Where one turn sends some rows of the set: a few examples, then the rows asked
k447: [-0.71  0.98 -0.52  2.20  2.35 -3.28 -1.93  0.95 -2.65  0.49 -1.43 -1.22]
k231: [ 0.69 -1.64 -3.53  0.84  1.71  1.00 -0.49 -1.20 -2.57  0.12  2.39  2.23]
k919: [ 0.79 -1.83 -0.90  1.58  2.01  1.27 -2.63 -0.23 -2.87 -3.00  1.20 -0.76]
k521: [ 0.73 -2.84 -2.87 -0.40  1.66  1.13 -0.64 -1.63 -2.36  1.17  2.87  0.77]
k15: [ 1.61 -2.27  2.52  0.10  2.01 -0.20 -0.38  0.25  0.82 -1.29 -1.96 -1.95]
k841: [-1.18 -0.48 -1.44 -1.87 -1.06 -2.30 -3.54 -0.41 -0.98 -2.00 -1.24  0.64]
k566: [-2.46 -2.09 -1.40  1.02 -2.20 -0.77 -1.72  0.19 -1.93  0.30 -1.13  2.39]
k431: [-1.14  1.45  0.15 -1.00  2.94 -2.45 -2.26 -3.84  0.01 -1.56 -0.31 -0.86]
k953: [-2.26 -2.93 -0.78  0.23 -2.33 -2.29 -1.03 -0.48 -2.29  1.30 -0.55  1.42]
k448: [-0.36  0.76 -1.69 -1.26  2.75  0.19  1.71  1.65 -0.49 -1.14 -0.01 -1.18]
k167: [-1.39 -2.29 -1.58  1.14 -2.13 -1.80 -0.80  0.61 -2.07  0.41 -1.15  2.62]
k982: [ 0.65 -1.99 -1.01 -1.90  2.00 -0.75  1.93 -0.14  1.17  3.13 -0.44  0.01]
k129: [ 2.12 -4.70  1.09  0.62  1.71 -0.16 -2.18 -2.59  0.34  1.57 -0.44  0.02]
k930: [-1.30 -0.62 -1.86 -1.48 -0.94 -1.49 -3.14  0.51 -0.87 -2.65 -1.56  0.57]
k550: [-1.27  1.24  0.11 -0.30  3.54 -1.45 -1.90 -3.55  0.30 -2.49 -0.46 -0.87]
k538: [ 2.39 -3.96  0.97  1.74  1.58 -0.22 -2.56 -2.63  0.63  0.15 -1.39  1.39]
k734: [-1.72 -1.35 -0.10 -0.72  0.48 -0.48 -0.24 -4.68  1.13 -2.04 -0.23  2.17]
k422: [-1.10  0.25  0.56  3.25  3.04 -2.64  1.06 -2.60 -1.63  1.95 -0.39  0.67]
k193: [-2.41  0.61  0.27  3.19  2.58 -2.01  0.67 -1.65 -1.80  2.60 -0.59  0.45]
k385: [ 1.25 -1.98  2.07  0.46  2.03 -0.54 -1.33  0.26  1.26 -1.61 -2.69 -1.54]
k790: [-0.82  1.22 -0.74  1.16  1.91 -3.93 -2.40  0.26 -2.94  0.88 -1.02 -0.92]
k647: [ 0.20 -0.34 -1.47 -0.73  2.71  0.03  1.80  0.60  1.29  2.98 -1.10  0.67]
k19: [ 0.64 -0.66 -1.07 -0.96  2.40 -0.93  2.37 -0.03  1.76  2.19 -1.50  1.09]
k130: [-2.81 -1.82  0.30 -1.40  0.05 -1.24 -0.27 -4.97  0.53 -0.69  0.31  0.97]
k372: [ 0.20  0.04 -1.01 -1.31  2.17  0.60  2.11  1.84 -1.09 -0.83  0.58 -1.43]
k452: [-2.65 -0.86  0.74 -0.16  0.82 -0.02 -0.83 -4.90  1.39 -1.29 -0.64  1.56]
k172: [ 1.68 -3.47  1.19  1.36  2.14  0.74 -2.56 -2.53  1.46  0.81 -1.56  0.93]
k628: [ 0.48 -1.98 -3.37  0.72  1.63  2.13 -1.70 -0.97 -2.16  0.34  1.93  1.93]
k502: [ 1.22 -2.42 -0.12  0.99  1.63  1.63 -1.83 -0.44 -2.75 -2.65  1.57 -1.05]
k147: [-2.20 -0.62  0.66  2.14  2.07 -2.94  0.61 -2.85 -2.18  2.69  0.42 -0.31]

k647 moves to k452
k372 moves to k431
Now these:
k147 moves to k129
k19 moves to k734
k447 moves to k385

